In the rows, zero is written as 128.
A: rows in several groups, each row roughly a mix of its group's directions:
A (133 x 13):
[[144 150 105  73 119 155 136 109 115 122 121 176 145]
 [136 155 118  81  87 165 103 114 123 130 152 153 111]
 [167 151 133  84 123 151 108 138 110 105  77 125 134]
 [130 115 125 173 114 122  77 141 123 154 177 128 115]
 [ 89 109 150 152  97 105 109 150 164 110 108  94 123]
 [136 139 172 147 183 116 126 129 122 101  98 123 161]
 [142 115 104 115 149 117 110  87 147 164 168 100 155]
 [181 142 108 113 128 181 137 131 107 112 103 146 146]
 [120  98 119  75 108 102 119 167 144 167 139 125 124]
 [125 136 106  71  97 135 116 118 142 115 145 180 125]
 [120 120  88 142 131 105  95 109 142 168 146  82 146]
 [149 110 152  97 127 120 123 190 128 111 141 168 117]
 [133 117 142 183 183  99 127 155 110 130 122 115 128]
 [111  92 135  93 102 112 109 159 149 149 114  94  96]
 [127 118 125 174 169 122 153 143 103 133  92  87 132]
 [106  82 144 136 139 116 123 106 161 155 178 148 129]
 [134  99 134  70 110 115 119 175 145 139 118 113 103]
 [148 104 169  98 127 120 122 174 133  91 135 156 106]
 [119 153 110  64  99 155 110 116 135 131 138 151 102]
 [101 126 120 138 118  80 168 161 130 138 129  92  95]
 [131 148 115 168 142 140 131  81 116  81 131 155 153]
 [151 149 125  94 143 125 143 149 123  88  75 109 150]
 [117 123  98 142 139 106 115  85 138 179 155  97 137]
 [ 81 118 114 139 155 133 168 113 159 165 124 103 143]
 [172 129 171  91 145 131 147 173 127 120 136 134 107]
 [110 144 150  68 125 139 112 121 171 163 119 141 138]
 [143 133 157 104 119 138 147 175 116  86 108 166 111]
 [125 100 112 192 107 157 107 131 140 155 150 130 114]
 [122 136 148 107 104 141 156 166 112  93  93 168 112]
 [112 126 132 109 143 151 124 152 143 178 118 137 188]
 [ 77 107 106 144 159 116 172 132 163 120 130 127 109]
 [156 127 143 100 119 124 110 203 109 120 120 118 129]
 [166 145 124 101 106 108 156 156  97 106  87 113 120]
 [152 144 141 168 116 108 144 128 165  80  92 120 132]
 [ 85 107 119 156 114 115 117 129 185 106 111 132  98]
 [151 123 161  91 130 122 149 177 134 109 134 169 107]
 [169 144 110 122 121 190 146 135 140 104  96 140 133]
 [148 160 125 101 136 147 115 146 127  94  67 107 137]
 [ 71 128 106 119 127  82 126 119 107 143 168 115 138]
 [146 141 164 150  91 165 124  97 148 101 123 163 123]
 [119  95 135 188 138  95 130 139 134 147 124  91 152]
 [145 124  99 167 174 159  96 114 148 130 130 131 160]
 [ 78 113 122 165  98 107 104 146 158 124 106 105 119]
 [113  98 137 175 161  97 140 154 139 124  97  97 121]
 [161 144 125  74 132 127 132 149  96 107  84 118 142]
 [139 150 129 155 176 144 133 130 143  91  91 119 167]
 [147 123 122 187 130 129 146 116  98  92 149 115  93]
 [ 72 130 101  85 130 119 139 118 167 154 140 127 121]
 [134 102 126  92 122  98 115 173 153 162 134 106  95]
 [133 132  84 156 149 134  95 105 150 147 152 102 166]
 [137 172 128 166 147 147 164  84 100 120 122 138 137]
 [ 96 128 101 126 103 138 139 140  98 173 165 123  91]
 [132 142 126  73  87 139 104 130 136 110 158 167 126]
 [124 110 127 191 167  90 143 122 120 132 126 101 120]
 [127 165 113 183 139 121 143  88  99 104 111 131 118]
 [149 139 133 122 138 178 111  95 114 108 129 166 170]
 [112 156 127  66 149 125 173 123 124 103 107 122 134]
 [170 134 138 130  88 125  64 122 106 138 139 133 117]
 [142 105 131 196 107 142  96 125 131 151 157 125 118]
 [ 82 114 141 153 101 107 125 134 180 126 109  96 122]
 [151 143 120  74 127 164 124 133 141  96  84 127 146]
 [ 80 143 122  90 156 124 160 105 167 150 134 123 119]
 [ 72 120 120 134 118  88 162 138 160 128 149 105 114]
 [ 97 142 108 165 121 131 132  67 124 139 128 112 164]
 [ 96 108 127 113 116 147 126 164 161 158 132 139 182]
 [ 91 113 163  87  93 129 148 131 132 147 150 138  91]
 [ 79 143  99 148 143 106 147 156 109 150 138  91 110]
 [115  91 141  86 110 102 119 162 148 160 132 117  95]
 [104  90 117 152 161 109 129 120 136 165 179 133 138]
 [115 148 117  71 151 116 172 120 120 111  97 124 151]
 [112 114 152  96 129 122 135 146 175 141 116 152 182]
 [138 166 154  68 144 110 140 135 102 101 116 115 142]
 [132 137 156 105 109 137 153 159 111  79 108 172 134]
 [ 87 133 111 119 172 119 170 102 162 136 140 144 112]
 [134 145 139  70  96 141  87 128 146 138 139 162 125]
 [ 94 112 119 143 119  72 143 148 140 152 148  99  96]
 [104  83 154 100 108 129 111 161 160 138 122 121  90]
 [173 134 125 164 113 130 115 121  79  92 140 129 101]
 [111 130 124  76 134 123 118 157 132 160  96 127 177]
 [143 109 118 181 132 140  97  99 176 132 148 143 134]
 [147 139 163 143 161 135 138 135 159  86  82 122 147]
 [113 151 119  60 134 107 159 118 119 116 106 117 153]
 [131 132 174 111 114 147 149 167 107  91 113 167 128]
 [ 77 117 131 124 150 117 165 121 184 128 145 131 115]
 [144 111 101 144 151  89  88 113 149 144 172 109 138]
 [162 126 155  85 127 122 133 183 113 113 141 157 142]
 [118 153  94 168 137 150 128  72 102 135 123 122 150]
 [155 164 117 102 122 125 122 151  96 103  75 105 130]
 [133 157 130  79 155 121 173 103 118 104  97 131 136]
 [ 96 137  91 164 129 147 131  69 136 147 113 113 122]
 [141 101 139  80 114 114 116 181 127 126 116 128  87]
 [134 117 153 182 172 100 138 112 137 149 106 102 124]
 [181 135 142  96 101 145 101 112 127 100  95 149 137]
 [155 117 151  79 131 114 144 174 134 116 140 168 114]
 [116  98 127 163 147 125 126 125 115 180 179 139 114]
 [149 134 140 130 185 108  98 134 123 110  90 110 163]
 [174 136 138 102 120 178 121 113 120 104 105 159 151]
 [ 83 119 120 120 155 128 173 113 174 146 141 140 150]
 [149 118 155 104 136 143 129 196 137 119 134 162 109]
 [139 109 107 170 114 105 143 133  96  75 143 118 103]
 [122 135 174 115 112 139 165 160 114 104 102 161 100]
 [131 132 150 108 113 138 152 165 102  98  97 166  93]
 [113 127  94 149 135 111 113  85 151 168 151  96 152]
 [156 127 124 194 153 104 148 146 149 115 107 108 126]
 [ 86 118 104 166 127 130 120  65 147 139 128 121 122]
 [111  98 120 177 122 120 135 116 164 155 173 136 108]
 [105 134 137  72 115 157 134 123 174 152 110 145 146]
 [108 135 152  88 155 142 121 159 158 161 115 144 166]
 [190 141 127 124 142 162 136 140 100 113  90 139 142]
 [ 85 118 147 167 154 151 122 116 130 162 171 141 120]
 [146 144 118  90  89 155  82 132 119 129 144 162 108]
 [166 118  88 138 175 125 110 142 151 121 100 107 155]
 [174 153 128 109 151 148 148 123  74 119 133 158 127]
 [ 77 120 151  89 114  78 145 128 117 134 152 122 123]
 [143 166 108 156 153 154 155  88 112 104 125 158 145]
 [ 98 139 144 100 107  99 146 147  73 150 138 117 101]
 [ 87  93 146 144 100 103  98 150 167 116 120 108 117]
 [169 155 107 114 154 150 142 140  82 151 143 162 137]
 [144 130 108 161 103 130 135 102 101  91 159 119  81]
 [109 106 120 169 164 107 140 172 110 135 116  97 154]
 [114 127 124 104  65 143 119 115 116 151 157 146  90]
 [173 154 131 106 154 142 152 121  81 141 149 155 143]
 [172 134 147 131 100 136  67 140 103 130 112 125 105]
 [139 163 133  91 118 126 118 127 118  79  79 119 152]
 [160 151 127 108 155 155 160 122  88 157 143 164 123]
 [141 123 103 171 113 135 167  96 100  90 147 116 111]
 [139 168 137 156 139 144 162  88  87 112 124 143 150]
 [162 141 138 124 128 191 119 107 136 102 110 159 151]
 [109 154 112  62 149 116 159 125 119 105 104 126 121]
 [124 104 140  97 107  87 111 174 140 158 133  97 113]
 [171 137 133 136  96 138  76 144  87 116 131 125 105]
 [134 150 118  65  94 165 127 115 128 118 103 142 112]
 [ 68 132 126 142 106  89 111 118 128 147 162 112 107]]

one row of each group, then the others: which group is each in?
[105 140 130  65 145 115 128 131 155 155 116 149 164]
<91>
[152 107 148  84 128 124 119 190 141 115 139 152 117]
<39>
[ 80 109 107 104 103 110 148 139 141 157 162 116  97]
<120>

[136 164 125 171 152 154 154  91 105 111 130 158 142]
<39>
[122 132 159  95 120 166 100 100  91 139 148 164 137]
<120>
[ 87 107 120 126 125  74 159 143 130 150 160 107 111]
<120>
[149 153 114  77 107 129 132 153 111 106  80 108 121]
<120>
[134 134 100 147 141  94 115  91 142 158 149  78 145]
<39>
[173 135 139 142 133 126  81 148  81 147 103 122 144]
<91>
[ 77 121 149 177 155 130 136 118 164 135 154 126 126]
<120>
[106 113 136 150 111 126 106 159 166  97  94  95  99]
<39>
[159 131 146  98 155 155 153 102 104 131 157 173 136]
<39>
[ 92 141  86 169 123 128 124  85 138 154 126 114 154]
<39>
[106 128 178  94  93  91 152 135 108 126 129 130 103]
<120>
